One vector is turned by the same rotation once a tick. Each row is the vector after some number of ticks, and that number follows the row.
The counts run from 0 to 150.
[135 161  91 117  72  85 114 142 134 134 121 180 137 108  65 146  97 138
 107 113 108 125 141 152  90 114 156 136 142 138 176 113 127 151 159 116
 103 147 129 151 167 117 153  96 171 152 113 104  93 163 119 152 146 169
 152 191  81 123 148 125  93 150 151 147 138 150  91 139 153 108 117 107
 112 114 112 141 162 105 191  86 108 115 173] -> 115
[105 156 113 142 118 113 141 163 156 140 164 163 102  81 122 145 121 120
 113 109 138 115  81  77  62  84 128 146 171 149 166 129 180 170 129 124
  88 135 144 159 154 146 118 114 109 105 137 107 152 132 136 128 127 150
 158 111 151  99 124  99 106 117 164 116 102 171 137 144 155 126 159 123
  72  98 113 133  81 128 159 137 109  88 152] -> 61
[140 152 132 144 105 138 124 110 136 150 189 170 145  98 125 162 109  91
 114 140 134 123  85  95 115 111 159 101 159 118 135 132  95 108 146 139
 131 123 134 188 124 178 143 146 191 122 120  76 102 118  89 110 115 109
 137 152  86 152 160 113 109  94 131 140 129 159 133 136 167 160 121 107
  99  91 105 129 119  81 226 158  87 102 136] -> 138
[115 162 114 131 134  79 141 158 172 159 138 169 118  94  89 140 108 156
  87 102 124 102 127 133  80  78 152 139 187 109 180 140 125 193 114  92
 116 115 118 141 186 136 148  92 124 155 132 124 143 143 151 128 130 136
 152 144 108 150 153 137 107 151 168 130 166 189 106 127 111 126 116 105
  43 136 154 171 139 100 117  79 141 108 142] -> 122
[106 128 106 176 108 156 110 122 109 111 164 111 163 140 183 143 162  99
  92 105 128  90 113  93 115 150  84 152 130 160 119 137 134 146 137 109
 144  72 118 139 130 160 140 128 113 132 121 101 126 128 130  83 101 132
 121  68 113 126 194  80 120 125 118 134 131 149 143 138 126 195 130 154
 106 139  74  97  88 158 159 126 119  99 120] -> 75
[130  84  60  96  99 112 151 138  95 131 143 178 137 130  97 103  79 120
  90 137 146 134 122 114  91 175 120 126 121 131 177 127 188 170 182 103
 192 132 140 102 126 108 163 118  73 196 113 118 107 140 140 137 110 161
  96 109 116  93 117  84 119 137 129 136 112 124 100 141 140 115 176 156
 141 146 113 108 142 120 141  89 148 117 130] -> 29
[119 134 111 177 112 122 148 151 125  86 151 140  99  97 158 143 115 141
  53  87 104 105  96 151 142 108 170 156 143 115 166 135 169 132 136 111
 136 109 130 139 120 137  94 125 157 145  87 130 148 112 104 145 123  96
 171 148  92  98 163 109 108 135 167 127  79 117 163 103 109  99 146 139
 111 124 119 110  60 130 218 167 106  84 143] -> 12
[114 175 119 169 107 151  98 136 137  89 170 133 123 113 166 166 121 146
  81 101 102  96  93 124 119 114 109 144 171 132 134 135 120 130 109 121
 104  91 123 159 158 168 143 139 179 103 116 138 148 123 135 124 154  97
 165 114 114 141 208 117  72 106 158 156 103 140 159 113 107 149 145 141
  96 118 131 113 112 135 191 123  99  88 159] -> 69
[103 130 109 162 127 108 111 132 158 126 122 155 114 131 158 170 124 128
  89 116 144  92  91 118  80  90 109 169 148 134 143 144 148 174 124 109
 113  88 132 154 138 115 142  73 127 169 134 158 156 105 119 149 135 119
 143 154 124 102 176  79 107 141 131 185 124 156 154 123  97 176 148 143
 105 141 102 154  97 132 139  48 127  96 147] -> 72
[114  96 123 176 123  84 169 154 126 118 137 180 106  97 162 156 119 147
  69 103 116  58  91 119 106 136  72 160 148 161 160 127 165 142 135  99
 110  94 134 113 113 125 154 103 105 124 150 118 156  72 126 111 132 128
 167 103 100 144 163 116 111 133 125 110 130 166 159 140 134 154 125 168
  80 144 155 127  72 144 141 121 142 110 105] -> 67
[123 151  95 132 103 133 128 129 117 108 186 162 128  96  89  99 111 122
 113 103 112 158 110 111 123 122 186 111 160 134 175 128 163 156 146 124
 169 124 129 126 160 133 115 153  88 150  98 127 104 157 133 134 134 164
 113  99 120 109 121 119  75 116 185 109 105 120  99 124 123  57 142 146
 111 110 112  93 108  97 182 177 106 102 153] -> 31
[128 134  79 159  75 116 105 106  84  84 156 132 167 145 133 141 143 123
  83 118 118 120 162 169 146 182 124 123 101 142  95 132 114 144 156 122
 162 100 111 105 140 152 153 110 165 183 105 116  69 178 148 136 111 123
  89 105  89 139 185 119 109 143 118 144 148 120  98 141 131 147 142 149
 130 168 113 100 141 119 186 107 124 110 140] -> 101
[107 145 104 151 145 113 143 165 159 155 140 182 138  89 105 170  90 111
 113 142 159 120  88  97  98  72 185 113 152 138 149 113 129 181 150 127
 137 134 116 156 137 157 146 127 169 149 128 117 126 133  98 148  93 128
 133 174  83 120 146  89 127 147 152 147 124 142  96  97 155 154 146 117
  98 119 102 165 111 114 199  90 123 113 158] -> 134
[125 128  91 135 107 122  94 124  97 120 167 122 163 141 142 125 149 139
 124  90 125 150 128 112 120 187 165 131 125 152 153 157 123 175 142 108
 155 104 112 130 171 160 127 103  88 150 119 111  94 176 157  96 104 175
  85  76 134 113 165 110 113 120 132 139 128 170 135 141 116 164 124 121
  97 159  76  89  98  81 163 159 107 117 150] -> 106
[104 144 129 152  98 146 131 132 105  80 159 145 140 109 164 198 111 106
  76 117 131  86 123 122 120 129  86 150 142 142 112 130 107  99 145  91
 126  98 130 150 144 146 165 149 194 142 110 131 122 116  98 138 144  85
 148 128  77 157 196 136 109 107 106 142 130 130 150 129 125 156 118 160
 103 124 160 140 141 144 201  92 118 125 135] -> 70
[119 139 103 173  56  96 131 166 123 105 145 161 149  79 122 144 133 145
  71 115 113  88 138 105 150 135 128 128 155 168 174 147 148 189 134 113
 148 134 140  85 174 186 125 127 159 129 110 135 123 115 152 113 119 155
 146 110  86 108 153 134 103 139 190 121 108 116 105 117 143  83 118 139
  95 126 143  93 124 139 166 146 131 103 129] -> 43
[132 128 121 110 109 136 124 111  83 157 133 101 100 133 166 134 117 110
  69 109 112 100  96 143  99 144  90 159 136 118 144 149 131 148 156 107
 112  94 118 177 113 130 152 121 136 131 146 109 108 130 106  62 126 101
 154 140 143 145 191  86  96  94 123 156 119 180 156 131 131 149 118 133
 124 110  61  99 134 163 179 138 124  82 147] -> 144
[138  93  94 143 102 134 114 106  62  95 169 158 154 153 128 111 111 115
  74  95 119 127 116 140 134 180 114 120 120 157 155 159 153 136 169  70
 203 106 102  95 125 164 130 141 102 165  95 141 107 119 129 105 106 143
 111  83 127 108 126 101  96 117 143 131 125 102 127 127 132 130 149 163
 114 159 116  63 124 127 154 163 102 117 104] -> 25
[120 120 102 139 109 118 130 141 125 125 139 143 142 148 164 172 123 108
  84 138 129  77 128 104  98 143  46 176 126 143 112 120 103 156 141 101
 129  88 115 149  97 119 190 108 148 167 138 127 117 113 111 122 126 100
 117 135 103 125 209  86 134 143  87 178 130 150 143 135 132 187 125 156
 125 137 122 154 128 156 172  49 131 116 145] -> 71
[ 87 170 108 164  93 114 136 158 122 112 193 177 107  79 127 176 124 117
 106 113 103 110  91  97 123 116 116 134 175 151 143 118 153 128 132 123
 105 117 141 156 157 162 138 159 141  79 110  81 127 125 126 117 134 120
 166  80  84 146 143 124 105 101 162  82 122 154 119 135 174 102 124 164
  60  86 124 105  81 152 188 153 118 109 142] -> 62
[134 120 103 126  94  56 137 156 165 140  99 166 131 122 119 125 140 145
  67 100 124 102 161 120  85 145  95 158 150 143 199 123 121 170 158 107
 152 132 124 112 169 123 161  59 108 171 136 131 116 127 120 135 104 125
 107 157 117  98 169 138 112 145 131 168 104 161 138 135 116 140 128 120
  99 144 131 108 154 106 121  75 139 102 133] -> 41
[ 96 155 109 153  85 128 116 159  84  52 184 181 107 133 121 131 123 136
  99  92 108 125 120 163 158 179 138 139 128 116 136 126 162 138 150 107
 130  92 113 107 144 124  88 137 111 141  91 106  96 127 132 126 133 151
 181  79  73 150 167 136 122 149 151 111 122 149 120 123 128  95 126 196
 104 143 152  79 104 126 187 147 110 127 107] -> 93
[119 111  88 160  98  90 136 146 121 168 128 181 143 119 102 144 122 117
  82 129 140 100 127  67 119 153  94 127 162 173 188 149 140 193 136 101
 147 116 128  72 164 164 151 106  79 151 144 108 136 114 154 138 100 168
 104  92 100 111 143 115 126 161 143 132 140 155 108 141 150 164 136 140
  93 130 133 136 127 123 106 106 147 111 103] -> 48
[146 140 121 144 140 151 129 137 128 183 161 145 141  98 146 155 133 101
 103 105 118 121  87 116 118  99 144 121 153 136 172 165 131 151 135 127
 117 109 118 170 150 177 122 116 160 126 135  68 112 128 123  85  97 122
 146 122 108 149 151  85 100  76 136 140 115 177 158 118 137 158 130  99
  57 107  78 111  76 105 160 181  86  92 145] -> 137
[111 123  94 159 155 104 141 145 146 157 123 127 118 109 161 160 123 185
  72  99 135 104 118 104  81  98 139 128 128 169 184 153 165 220 149 104
 148 135 117  91 153 160 154  91 110 124 139 110 149 131 147 122  76 151
 135 125 130 115 176  90  89 117 143 141 136 159 140 139 137 171 148 122
  70 139 108 130 116 125 136 106 128  73 144] -> 129
[138 115 126 164 110 116 145 144  98 120 160 171 117  99 119 159  97 135
  73 111 134  84  71 137 120 105 140 147 164 138 172 148 188 129 155  85
 130 111 122 147 122 147 109 149 158 109 111  95 143  73  99 129 129 129
 193 148  84 109 135 106 102 138 163 116 136 145 144 129 154  93 128 138
  97  88 144 120  69 130 205 151 122  97 129] -> 142
[102 121 116 160  91 114 145 139  93 126 151 126 114 105 149 159 118 158
  60 106  97  89 125 139 143 158 112 119 147 147 156 167 135 168 130 105
 153 113 108  94 152 208 175 114 119 116 139  94 102 100 147  89 110 140
 146  85  97 179 150 118 113 121 140  89 177 156 123 145 124 149 107 154
  79 137 163 100 129 123 131 139 129 108 109] -> 124
[116 151  88 138 114 108  91 133 152 116 117 150 183 125  83 118 118 146
 113 113 158 136 128 136  97 133 182 130 123 142 142 117 131 176 129 102
 161 112 132 125 173 128  98  95 129 209 111 138  99 180 146 177 110 157
  97 144 110  74 156 108  86 153 162 162 127 150  96 115 107 151 165 106
 110 178 106 143 117  90 159  76 108 113 164] -> 103
[117 131 133 118 142 151 122 145 130 114 178 143 107 101 142 139 105 103
  94 126 130 130  89 148 121  90 168 140 165 108 154 129 146 101 152 140
 139 114 117 168 108 134 127 122 164 146 113  84 110 142  96 121 151  97
 127 146 107 145 159 120  93  73 130 143 110 154 141 131 111 141 132 129
 131 118 100 122 119  87 236 151  80  92 162] -> 8
[100 153 117 123 144 124 142 133 162 203 135 132 139  90 125 162 115 116
 112 132 142 134 117  93  86  97 141 111 138 127 159 137 117 186 146 138
 127 116 117 187 138 144 176 104 147 158 150 100 116 172 102 112 106 131
  84 158 108 116 170  76 112 101 113 175 143 165 105 143 144 197 135 103
 102 133  76 158 131  96 168  93 112  89 154] -> 133
[ 99 105 109 120 129 151 124 110  88 140 178 143 135 115 153 149  81  91
  94 131 139 122  95 127  92 140  93 111 120 121 104 149 145 123 161 120
 144  98  86 161  82 129 190 146 131 144 140  92  99 152  98 101 113 121
 114 108 115 152 178  77 109 100 116 130 152 155 113 127 164 157 148 140
 129 130  99 135 122 153 210  97 131 137 151] -> 2
[ 97 131 131 162 112 141 126 141 120 128 165 135 152 103 138 170 142 115
  82 127 108 119  96  89 143 134 128  99 120 168 123 148 143 153 153 113
 145 129 120 115 140 229 164 164 173  96 117  87 107 150 115 114 106 123
 117 107  91 125 189  85 117 117 143 113 148 124  99 130 164 160 127 133
  83 115 121 120 124 145 195 156 109  97 159] -> 131
[104 124 111 114 141 143 150 143  88 135 153 125  86 120 145 137 129 150
  65 116 131 106  74 128  85 128 118 177 152 114 173 153 191 185 136  97
 113  76 111 136 120 109 119 137  77 147 166 131 181  98 136 111 104 128
 154  96 137 126 165  83 109 132 159 148 120 174 157 101 111 123 141 143
  96 127 122 106  91 165 149 126 158  74 126] -> 148
[119 171  90 120 102 123 114 141 132 152 169 182 125  83 125 176 101  90
 111 121 115 119 117  87  89  95 108 118 152 159 126  92 105 120 160 150
 130 142 114 188 153 154 188 152 181 119 122  71  95 150 108 142 138 124
 144 137 111 140 136  98  82  98 142 155 133 145 110 151 181 116 134 150
 121 105  99 161 164 120 194 111 108 125 159] -> 58
[104 128 102 172 138 154 106 115 121  73 204 185 164 124 144 129 130  92
 127 113 139 128  75 112 134 111 135 116 124 138 127 156 136 107 129 113
 142 116 118 140 114 163  93 171 145 119 115 101 122 107 117 125 147 125
 157  93 104 129 133  96  97  88 166 124 113 124 160 120 146 163 156 151
 113 127 120 115  71 108 208 155 100 137 125] -> 81
[123 125 116 136 152 117 163 144 131 144 130 147 107 106 147 124 115 162
  75  93 123 103  83 138  83 117 166 157 127  99 184 119 176 167 145  99
 143 110 131 117 122 101 102  95 111 164 128 140 144 105 102 123 111 126
 167 157 138  96 161 102 118 126 134 136  96 157 162 134  95 128 160 116
 108 122 109 115  72  92 181 134 116  58 132] -> 11
[129 123 123 162 117 115 120 136 137 130 142 189 146 104 117 171  97 136
  82 141 123  96 131 134 130  95 120 108 140 159 123 116 114 154 149  98
 160 121 104 133 160 195 203 117 188 152 131  88 109 136 115 142 137 110
 134 168  70 162 188 121  98 132 122 125 171 136  98 124 139 171 118 120
 119 122 172 168 168 110 192  62 126 120 147] -> 127
[154 152 109 122 126 104  99 120 142 193 127 200 155 116 124 131 116 123
 102  89 151  99 108 100  66  96 111 119 174 141 162 116 118 162 140 105
 125 133  99 158 186 150 168 103 137 154 137 113 123 127 113 152 120 135
 104 157 133 119 125 102 101 127 163 182 130 166 130 143 115 173 134 112
  93 151 101 139 113  94 129  87 110 123 140] -> 53
[135 103 110 146 125 140 110  97  95  82 176 175 166 147 169 145 127  87
 105 125 123 116  85 121 111 164  99 129 103 134 129 133 126  90 149 106
 163 100 112 149  99 158 139 136 131 133 115  88  96 125  95 113 139 105
 123 109  92 124 156 117 110  80 117 140 117 127 153 149 150 160 137 170
 129 134 102  88 108 114 203 120  91 154 126] -> 82
[ 94 112 110 122 159 134 148 127 129 189 156 149 130 111 150 127 104 110
 104 125 151 111  89 133  52 110 118 118 125 101 157 139 153 162 154 104
 120 107 124 189 103  83 172 108  96 178 145 101 123 155  96 124 128 124
 116 126 124 139 164  60 116 115 110 167 143 165 125 149 144 167 159 134
 113 145  73 141 112  99 163  73 127 111 162] -> 3
[108 108  94  96  90 116 134 140 106 105 144 177 115 129 147 134 100 112
 103 126 132 135 113 163  77 185  97 159 137 104 182 103 147 134 172 103
 121  88 131 148 108  59 143 101 106 182 113 116  91 150 106 110 105 135
 135 118  95 145 156 126 146 144  99 155 119 188 112 155 140 110 121 163
 133 153 101 120 106 112 183  66 145 129 139] -> 90
[115 157 112 163 137 128 106 124 133  70 163 129 125 124 154 126 146 178
  96  82 103 117 130 151 128 123 179 143 121 145 136 157 161 180 122  80
 136  96 115 102 201 159  94  90 105 150 102 157 136 150 160 131 124 143
 124 115 132  92 162 136  91 133 151 151 117 136 139 125  89 111 146 138
 104 142 128  96 110  90 152 136 105  70 160] -> 99
